0: [135  98  99  88  85  87 148 109 141 110 243 181 198 125 125 156  83 153
 103 137 152 183 194 146 124  91 117 158 137 136 141]
1: [ 99  85 111 113 121 174 158 161 146 124 197 122 135 125  64 104 155 111
 209 161 181 122 150 155 134 113 114 155 130 145 135]
2: [ 91 123 102 147 161 148 172 125 118 135 128 124 108 120 113 153 159 115
 188 158 123  85 134 138 132 150 132 136 119  92 160]
3: [143 172  86 136 152  37 185  82 134  64  77 181  97  70 160 143  47  97
 146 171  72 119 109 138 162 168 100 130 146  32 160]
4: [161 104 130 104  21  98 171 138 154 108 181 142 218 127 144 127  58 126
 153 128 117 148 141 129 113  99 109 125 118 154 120]
5: [195 136 155 131 123 126 112 179 140 131  69  72 117 130 149  85 110  97
  92 112 124 136 114 157 161 141 130 150 127 138 156]
6: [ 91 126 122 131 188 141 103  88 114 148 169 112 122 128 131 168 159 150
 111 155 156 140 171 117 132 143 163 158 112  70 148]
7: [111 119 122 131 141 188 112 170 137 112  80 122  70 121  90  99 175  89
 189 169 158 108 103 162 162 126 132 123 145 144 116]
8: [126  90 120 116  55 182  92 186 168 131 141 172 155 137  80  66 182 134
 152 112 132 155 107 172 103  67  80  79 157 255  79]
9: [112 130 123 109 121  90 122  91 136  84 114 162 109 123 107 112  97 122
 176 145 133 115  94  93 129 142 110 128 146  99  97]
10: [129 116 162 122 192 121 109  97 111 134 160  86 120 142 129 141 130 143
 127 124 166 141 140  95 157 173 170 179 131  75 149]
11: [191 106 137 118 105 145 167 171 145 123 147  89 143 134 113  81 102 100
 158 134 156 123 120 157 139 128 121 171 142 150 168]
12: [ 85 150  95 130 113  85 195  55 106 111 151 158 131  99 164 182 101 136
 148 154  94  98 142 118 110 150 119 125 116  69 136]
13: [126 121 153 126 154 154 102 158 131 145 111 104 108 154  97 101 149 144
 132 109 145 128 106 111 131 142 148 131 135 151 116]
14: [ 94 122 176 117  89 168  82 140 130 137  77  95 107 180 127 106 166 140
 166  98 134  96  43  75  88 111 150  95 129 175  45]
15: [143 177  86 137 154  38 172  87 131  54  89 177 103  59 157 147  48  95
 146 179  79 131 129 143 154 167 103 141 148  40 168]
16: [135 121 143 132 185 164 106 150 117 139 130  75  90 132  94 109 152 113
 135 127 165 137 134 135 147 145 164 174 136 120 150]
17: [ 83 186  71 194 178 140 171 131 103 111  52 189  52  58 103 137 162 103
 156 167  73 104 131 195 141 130  93  77 133 114 173]
18: [178 166 120 157  72  44 210 109 139  54  20 147 130  96 197 131   0  79
 179 173  45  97  77 112 142 183 120 145 154  42 159]
19: [132 139 125  92  92  45 138  69 143  61 108 153 149 123 144 140  33 119
 170 146 120 113  97  72 129 147 121 137 142  68  85]

[ 85 146 111 127 195 126 113  92 106 137 153 162 131 116 113 158 175 146
 108 135 145 141 156 121 145 133 131 116 114  93 130] 6 2 10 16 13
[115 141 117 110 124  87 110  88 141  84 107 168 104 115 115 121 102 116
 171 149 135 116  81  92 132 147 122 122 137 105 102] 9 19 12 13 2
[154  95 140 128 116 172 141 181 144 148 146  90 145 151 119 111 130 107
 142 124 147 129 135 149 147 132 133 168 131 158 141] 11 13 16 5 1
[ 90 101 110 115 144 139 153  87 109 149 214 123 175 141 132 181 130 163
 120 134 152 127 178 110 115 122 163 147  98 100 136] 6 10 0 12 2
[168 159 115 156 137 128 154 157 123 118  83 130 131 104 127 129 125 120
 100 120 103 128 134 178 138 142 102 112 123 148 158] 5 11 13 2 16
[112 124 110 138 148 144 146 151 124 122 123 127 114 109 124 127 132 104
 171 155 126 111 151 157 167 136 126 154 122 107 152] 2 16 7 11 1
[144 100  83  79  90  86 156 119 143 106 239 165 198 121 132 158  82 147
 114 136 136 181 196 145 135  94 104 159 128 135 136] 0 4 11 12 1
[ 47 112 102 168  77 184 171 135 100 171 158 112 133 167 128 165 189 161
 170 124 111  66 133 119  72 108 132 108  83 146 114] 2 13 1 14 12
[ 88 138 120 140 156 116  98  89 108 166 117 148 128 124 157 170 154 158
  90 109 100 122 142 102 113 128 145 114 111  97 111] 6 13 12 10 2
[217 138 157 150 117 109 137 176 130 145  82  65 148 158 160 102  76 112
  73  92 114 129 106 121 130 141 137 143 117 152 145] 5 11 13 16 10
[142 138 176 145 147 168  88 150 114 160  73  76  94 160 139 116 174 117
 110 107 121 118  95 113 123 147 157 120 115 134 109] 13 16 5 14 7
[164 110 140 105 160 100 108 107 128 121 161 111 152 141 112 130 104 135
  84 117 180 165 149 106 152 152 140 172 137 123 139] 10 16 6 13 11
[100 113 169 108  97 165  66 132 125 142  87 110  97 174 112  93 176 133
 169  96 128 105  64  70 101 108 141  95 126 185  45] 14 13 7 9 8
[147 121 155 110 140 128  86 140 132 156 138 117 141 123 140 108 130 132
  93 102 137 156 134 132 127 120 140 128 128 156 113] 13 5 16 10 11
[205 153 175 154 135  85 101 114 114 156 107  92 165 143 178 135  86 158
   0  40  92 162 150 116  96 122 144  91 124 156 138] 5 13 10 4 16
[146 171 127 176 161 152 179 150 106 129  74  96  86 109 140 139 125  91
 132 144  81  93 122 160 149 166 133 133 120 100 186] 2 5 17 16 7
[ 63 129  85 148 164 179 176 111 116 138 140 130  92 118 111 156 172 113
 218 191 137  93 137 157 141 143 130 162 115  89 162] 2 1 7 6 16
[ 79 135  98 161 159 158 166 119 103 131 124 120 104 129 120 156 155 129
 170 173 125  86 158 129 126 144 146 135 112  90 163] 2 6 12 16 10
[114 124 114 140 146 147 143 142 129 129 137 142 119 117 116 138 148 106
 165 151 140 131 153 159 147 120 120 148 115 118 154] 2 1 16 7 13
[163 121 168 118 137 166  65 188 143 172 120  86 148 155 118  75 136 140
  80  86 161 159 109 120 114 102 134 123 142 195  99] 13 5 16 14 11
[143 106 102  86  88  84 149 105 142 116 240 168 208 110 133 147  80 147
 114 138 148 189 185 140 135 103 107 162 132 121 129] 0 4 12 11 1
[144 120 150 150 137 191 111 183 121 164 121  84 132 164 114 119 170 131
 108 100 139 129 134 155 130 123 143 116 131 184 124] 13 16 5 11 7
[151 107 113 112  52  77 188 129 152  97 180 155 214 129 159 122  49 115
 154 122 124 132 142 138 119 116 117 140 132 137 114] 4 0 19 11 9
[ 84 142 110 115 186 113 102  92 111 133 148 159 129 112 120 153 172 147
 109 136 140 147 141 115 131 135 154 110 115  92 124] 6 10 2 13 9
[173 106 145 112 115 143 162 178 141 125 144  81 140 127 122  85 102 103
 155 139 150 128 126 159 147 135 133 179 141 146 172] 11 5 16 13 1
[148  96  95 103  87  89 157 101 148 112 240 165 193 112 132 145  72 137
 114 129 148 185 188 139 131 102 105 157 137 130 142] 0 4 11 12 1
[157 136 127 138  47  88 172 130 128 142 137 126 199 159 190 157  64 160
  77  97  74 111 129 112  93 104 122 108  99 147 102] 4 12 0 19 5
[165 181 131 219 124 154 123 180  94 191  57  85 129 158 208 162 152 160
   0  45  37 120 148 176  87 111 139  57  77 172 154] 5 13 16 14 6
[ 60 118 114 111 131 109 101  94 121 107 123 178 106 118  79 122 153 138
 189 159 140 125  96  93 111 122 124 107 140 116  80] 9 2 13 7 1
